In the data rows, the value 128 means zero.
Here are some numbered points:
[213 145 163 155 130 158 116 167  41 164 119 131  93 204 182 128] 0
[121 136 122 118 112  91 147  99 153 152 119 153 115 109  95 126] 1
[ 92  80 116 170 118 108 110 148 125 119 128  76 106  98 136 130] 2
[161 122 175 164 154 114 171 130 100  95  99 196 175 135 107 120] 3
[131  68  99 155 193 112 113 139 151 142  94 137 114 107 119 121] 4
[208 170 146 188 165 154  61 144 130 168 105 129 114 121 199 145] 5
[108 137 155 139 161 116 160 123 143  89  99 134 149 116  94 179] 6
[ 86  94 119 133 148 119 137 130 135 119 152  90  79  87 117 159] 7
[144 130 132 186 147 128 100 177  83 170 106 110 166 115 176  77] 8
[124 151  79  73 136 180 148 164 140 143  59 148 183 150 202 143] 9
[154  59 150 102 163 152  71 119 106 100  61 179 165 132  66 176] 10
[179 155 119  90  69 107  81  66 152 162 117 185 115 107  83 132] 11
[105 112  89 148 161 113 116  92 129 123 137 122 115 100 106 153] 12
[148 156 110 144 153 100 109 157  62 184 145  90 115 109 211  86] 13
[100 109 118 145 131  74 143 125 126 129 163 107 126 108 129 106] 14
[131 119 130 140 165 109 142 180  57 135 141 112 142 160 138  79] 15
[140 148  97 106  80 129 129  68 158 149 140 149 134 121  93 117] 16
[ 98 114 106 137 150  89 125 111 139 125 148 106  98  97 121 149] 17
[106  88 130 157 186 141 101 203  94 132 125 126 117 158 145  82] 18
[108 100 157 111 139 150 180 165 140 130 107 123 167 121  91 101] 19
[130 145  82 120 116 127 112  63 164 139 136 146  88 107  94 154] 20
[ 80 149 182 128 124 125 119 171 174 141 151 122 132  98  80 100] 21
[128  89 110 158 167  75 113 124 123 144 123 148 139  93 120 115] 22
[107 136 123 106 127 101 118 107 143 124 138 132  92 106  84 174] 23
[106 122 119 177 150  70 130 136 138 141 115 192 158  75 145  99] 24
[ 74 148 141 137 164 137 141 187  45 120 140 109 103 185 188  77] 25
[115 129 111  95 136  96 129 103 141 117 123 129 113 126  99 168] 26
[103 101 134 102 159 105 172 169 100 121 144 103 161 151 148 122] 27
[111 131 132  84  79 103 116 125 138 126 157  97  97 109 119 129] 28
[148 186  42 156 141 129 104 137 166 165 112 108 119  75 170 159] 29
[128 145 112 128 107 106  89 101 170 132 126 131  89  87 104 168] 30
[112 148 154  85 121 139 120 138 125 131 158 127 142 151  81 114] 31
[102  93 106 139 137 121 167 138 102 131 173  91 114 162 158 106] 32
[150 158 112 111  73 120 127  60 185 153 120 166 119 129 107 134] 33
[140 147  95 130 162 147  87 114 127 139 106 134 151  91  82 143] 34
[117 122 129  98 184 114 128 160 108 137 123 133 116  78 131 109] 35
[190 115 179 117 103 143 123 127 150  31  79 172 120  75 163 182] 36
[188 141 206 152 101 137 184 152 149  77  67 152 131 166 134 161] 37
[104 104 109 152 145  87 121  82 158 128 123 160  93  95 110 172] 38
[109 130 109 134 106  71 120 106 141 138 128 132  99  77 125 144] 39
[173 101 155 193 136 226 140 152 170  51  70 151 122 159 161 137] 40
[ 94  68 134 138 142 114 144 151 111 105 172  72 114 137 140 101] 41
[112 146 115 171 145 123 167 164  66 139 159  94 120 153 181  71] 42
[101  95 144 161 154 126 170 172  84 123 164  91 138 181 158  82] 43
[129 144 112  97  89 107 132  91 153 121 128 143 107 142 100 147] 44
[ 78 163  57 115 132 173 146 144 102 168 120  99  93 124 216 164] 45
[136  97 167 145 176 140 142  79 134 107  67 175 135 105  80 186] 46
[153  45 128 120 170 114  82 118  67 116  84 175 155 121 118 149] 47
[198 108 203  67  77 181 127 163  90 157 126  66 183 154 120  93] 48
[120 138 104 134 175 137 127 142 117 114 122 121 142  88  82 147] 49
[121 100 143 104 162  89 149 160 132 142 104 123 171 115 139 119] 50
[103 141 164 110  88 136 142 171 148 114 162  63  76 195 179 157] 51
[214 141 143 141 130 127 146 154 117  57  67 138 193 125  94 152] 52
[140 129 120  75 168 180  96 197 118 172  48 139 204 140 210 127] 53
[124 126  86 133 136 129 126  77 166 120 136 131  86 101  99 173] 54
[109 125 129 156 162 121 172 148  74 110 133 151 157 169 120  84] 55
[ 85 122 112 146 151  88 119 119 141 125 137 107  96  92 133 155] 56
[183 107 152 118 147 163 188 137 128  77  59 176 121 129 113 113] 57
[181 133 158 136 123 101 158  94 159 156 102 127 216  57 101 149] 58
[ 69 216 134 164  79 171 131 157 141 103 192 119  91 154 140 145] 59
[151 178  61 127  88 151 130 102 137 132 130 150 117 114  71 147] 60
[124 148 123  96  98 103 109  99 144 118 138 126 107 139  98 152] 61
[ 98 129 113 152 172 114 155 171  70 125 148 109 107 117 189  78] 62
[102 118 118  97 106  89 119  98 124 126 168 119 144 117  97 123] 63
[137 156 102 113 156 122 110 106 129 139 125 132 138 112 111 135] 64
[122  79 111  44 137 133 117 183 145 166 108 109 138 176 163 121] 65
[103 145 133  88 107 107 107 104 148 144 148 137 107  95  98 145] 66
[125 126 149 151 129  74 110 143 171 173 100 185 169 103 139 101] 67
[125 138 100 134 136 112 110  76 175 146 113 150  91 115 103 162] 68
[116  76 178 102 139 142 160 188  78  89 147 140 143 196 117  62] 69
[110 138 114 156 157 119 139 165  55 144 157  72 110 142 208  78] 70
[154  68 178 172 135 160 185 155 104  47  90 181 158 198  64 108] 71
[104 108 137 150 172 153 109 209  75 119 124 142 126 158 119  82] 72
[120  76 173  93  80 222 164 134 167 118 139 114 109 146 123 151] 73
[190 113 134 184 132 121  97 113  96 153 100 137 107 160 175 125] 74
[104 139 114 112 135 106  90 117 134 145 150 106 110  90  93 149] 75
[105 157 135 115  95  92 129 113 145 139 134 137 127 115  96 148] 76
[152 136 152 217 151 105 155 110 145  40 107 158 165  93 166 124] 77
[127 116  89 161 183  80  94 133 126 131 103 136 166  92 152 112] 78
[147 149 103 121 101 127 118  71 173 125 125 148  92 144  90 153] 79
[ 95 137 139 166 131 148 167 144  79 125 183  85 137 187 157  70] 80
[125 129 117 116 106 135 130  63 174 138 135 154 115  96  76 160] 81
[ 99 176  99 138  69 117 116  97 149 150 144 139 141  91 125 110] 82
[141 198 100 136  54 131 125  90 162 160 102 178 138 123 136 106] 83
Which point above is nearest to each new point, looking only along the 6 directions in which the numbered points spread most? Its number follows each.
[ 71 185 138 164  76 151 134 157 168 109 187 109  73 157 181 133] ~ 59
[206 130  99 145 150 130  97 157 129 132  84  96 202  99 145 129] ~ 74
[117 121 137  50  72 174 178 132 148 112 148  80  97 156 180 126] ~ 51
[146 160  98 116 172 127  92 106 134 114 117 118 103 106 116 174] ~ 68
[170 101 125 121 180 110 120 151  85 111  82 142 169 114 125 140] ~ 47
[ 80  88 128 190 135 113 155 161 164 112 107 173 149 127 115 110] ~ 6
[145  96 136 132 168 147 116 129 101 104  82 159 158 121 108 157] ~ 47
[192  95 144 101  91 255 141 103 157  97 103 139  89 205 144 121] ~ 73
[124 172 105 107 130 115  95 106 138 146 144 115 128  99  88 151] ~ 66
[ 88 150 122  83  77 107 111 136 139 156 151 108 110 112 113 111] ~ 28
[ 93 149  83 124 181 143  51 154  90 168 152  70  92 120 178 139] ~ 45
[125 163 112  92 129 102  96 100 143 137 133 131 112 124 101 163] ~ 66
[ 68 119 114 158 155 139 105 135 100 116 181 135 126 168 139 105] ~ 32
[ 54 209 129 150  76 171 120 169 156 113 186 123 108 154 171 134] ~ 59
[120 121 101 169 157  86 148 159  85 138 158  89 145 125 180  78] ~ 62
[119  95 113 138 158  79 153 133 146 141 111 132 109 100 131 152] ~ 49
[196 106 121 144 123 157  79 136 107 162  88  60 204 122 171 123] ~ 9
[112 146 168  76  71 171 164 143 164 139 165 103 151 131 106 145] ~ 31
[137 146 170 146 135 125 125 151  87 123 152 137 165 116  98 115] ~ 55
[120  95 137 112 150  88 159 154 106 145 152  87 163 140 145 103] ~ 27
[140 118 131 165 156  99 188 110  91  70 130 112 127 126 152  91] ~ 55
[123 166 104 147 115 112 124 119 120 180 132 171  92 144 157 120] ~ 82
[147 131 162 144 173 116 162 136 121  80  93 116 174 103  93 165] ~ 6
[142 104 125 135 189 111 134 163  89 108  86 195 173  97 110 108] ~ 47
[144  43 155 113  99 245 146 136 145  89 144 114  85 172 167 152] ~ 73
[168 149 119 146 165 102 114 137 110 140  94 191 152 114 138 125] ~ 67
[133  86  97 124 160  96  94 106 133 139 130 119  88  93 127 149] ~ 12
[147 110 193 109  75 204 150 120 148  94 179 129 106 144 147 160] ~ 73
[ 83 199 157 161  71 132 120 153 151 106 194  98  67 167 161 158] ~ 59
[133 138  84  58  98 162 145 162 148 157  72 148 162 171 160 117] ~ 9
[144 106 226  98 116 240  39 152 120 212 150 156 193 116 164 141] ~ 9
[137 108 119  68 170 157 122 202 108 171  68 120 201 126 183 117] ~ 53
[105 133  82 114 139 111 109  98 126 143 154 113 107 106 104 148] ~ 75
[127 166 121  85  68 114 149 102 156 151 121 145 147 116 117 124] ~ 16
[108 109 137 113 166  94  77 111 111 114 124 150 132 118  92 154] ~ 49
[117 125  92 112 147 111  90  96 123 149 144 111 101 113 105 148] ~ 75
[142  54 190 109  93 194  95 171 152  59 178 117  61 158 166 169] ~ 73
[118  95 137 114 110 199 174 183 121  98 181  92 143 164 153 107] ~ 51
[ 82 133 123 142 130 162 173 135  97 133 162  85 150 165 168 105] ~ 32
[181 116 192 136  90 129 157 126 139  25  92 183 140 134 122 170] ~ 37
[175  71 163 115 142 117  38 143  79 167 126 106 133  66 165 136] ~ 35
[155 105 222 158  95 120  98 156 119 142 116 204 163 116 128  24] ~ 3
[149  84 152  46  71 169 164 142 129 127 167  86 157 106 146 146] ~ 31
[135 175 112 104  69 112 110  93 153 156 132 141 142 119 101 111] ~ 16
[179 130  74  72 100 222  62 112 116 185  72  55 127 200 180  97] ~ 9
[132 145 136 176 136 112 143 138  86 126 151 152 144 183 143  74] ~ 55
[133 167  93 138 152 107 120 164  48 174 149  89 112 117 205  91] ~ 13
[106 148 108 112 133 103  95 120 139 149 144  98 117  97  97 150] ~ 75
[ 88 103  94 130 144 135 133 109 123  95 161 103 102 111 107 151] ~ 7
[138 170  83 141 137 116 106 150  69 184 163  74 110 123 207  88] ~ 13
[108 136  94 109 140 104 106  98 130 141 141 114 101 108 117 162] ~ 75
[146 145  84 172 157 112 145 138  90 152 144 136 146 134 157  90] ~ 8
[121 124 136 117 139 117 132 160  41 150 158 119 131 172 162  64] ~ 15
[128 157 132 179 174 153 168 113 131  81  71 184 104 115  94 196] ~ 36
[126 131 127 201 155 117 224 132 107  97 137  96 171 142 142  98] ~ 55
[ 77 125 120 154 124 122 129 132  93 137 185 121 132 165 149 101] ~ 32
[114 115 103 145 148 136  30 126 120 168 136 128 128 108 127 143] ~ 64
[104 117 155 116 139 121 164 161  54 111 165 121 118 153 161  70] ~ 43
[156 145 106 187 136 113 153 129 153 102  86 140 200 140 120 138] ~ 3
[123 102 255  28  71 219  79 172 136 117 101 107 163 127 107  71] ~ 48
[188 163 208  29 110 208  82 125 121 207  77 161 155 203 203 141] ~ 9
[154  70 121 162 125 247 155 114 170  65  87 133 122 149 165 127] ~ 40
[ 95 173 148 134  77 131 119 125 129  99 206  77  95 193 154 132] ~ 59
[165  91 174 158  92 229  47 135 177  49 108 161 129 100 164 167] ~ 36
[153 140 157 124 137  84 166 137 106  50  94 132 166 112 148 142] ~ 3
[128 136 153 103 133 127 175 195 119 126 101 150 207 144 121 118] ~ 19
[ 95 212 133 151  82 143 157 129 148 115 182 101  85 151 181 143] ~ 59
[166  99 192 105  94 186  85 157 139  42 182 123  75 118 153 186] ~ 73
[118 152 104 134 138 139 140 123  96 170 168  84  96 150 192 116] ~ 45
[133 100 144 158 191 120 150 138 136  91  99 113 122  77 122 157] ~ 4
[138 168  90 154 144 107 133 156  62 174 155  87 118 128 200  83] ~ 13
[155  76 154 103 113 128 117 127 108  99 108 124 199  91 185  84] ~ 50
[165 118 118  77 119 119  72 156 162 159  97 110 171 144 145  91] ~ 9
[116 106 145 107 121 110 173 149  93  50 136 145 113  89 165 107] ~ 55
[ 87 153 109 159 132 103 163 139 131 151 162 127 136 112 116 101] ~ 14
[150 113 211 174  96 120 113 166 112 142 111 204 165 118 116  29] ~ 3
[ 94 118 140 123 142 133  85 162 132  92 146  89  69  96  97 172] ~ 7
[ 87 157 123 166 164 125 175 140 126 121  91 229 145 149  47 162] ~ 6
[186  68 105 129 139 106  77 150 145 151  57 128  92  79 133 214] ~ 34
[122 136 211 135 101 141 220 165 132  62 107 192 185 149 102  74] ~ 71
[116 174 130 134  78  87 134 101 142 149 158 150 138  83  93 112] ~ 82
[ 76  68 142 156 154 102 154 158 134 114 154  63 114 129 129 142] ~ 41
[118 126 126 154 170 159 166 111 137 101 108 158 117 103  85 172] ~ 6
[121 146 124 100  62 219 164 153 161 125 144 106  91 199 144 124] ~ 51
[171 154 243 132  91 174  78 168  93 162 143 128 190 133 162  79] ~ 48
[ 84  98 130 120 158 124 164 159  93 113 158 104 128 155 132 120] ~ 41
[146 130  89 130 133 122 134  77 167 132 107 151  94 123 101 152] ~ 68
[118 163 135  98  64 110 132  74 166 140 151 151 125  92  95 130] ~ 16
[174 108 138 154 162 160 193 138 113  58  75 152 161 133  99 162] ~ 57
[111 155 158 111  81 189 136 153 142 128 171  92 114 168 140 124] ~ 51
[ 71 116  87 144 144 128 154 124 113 131 165  93  86 155 162 106] ~ 32
[115 144  91 118 117 149  46 169 128 144 120  73  66  86 135 174] ~ 45
[128  94 132 141 164  97 132 139 173 147 102 168 137 104 112 132] ~ 49
[168  64 100 137 159 150 140 154 185 135  37 138 121 170  91 156] ~ 10
[117 148  75 127 136 105  99  89 143 157 132 128 105  88 110 150] ~ 39
[148  98 107  74  86 249 128  82 187 168 136 107  98 181 147 138] ~ 73
[135 121 161 147 150  62 176 112 112  59 118 132 148  96 156 133] ~ 6
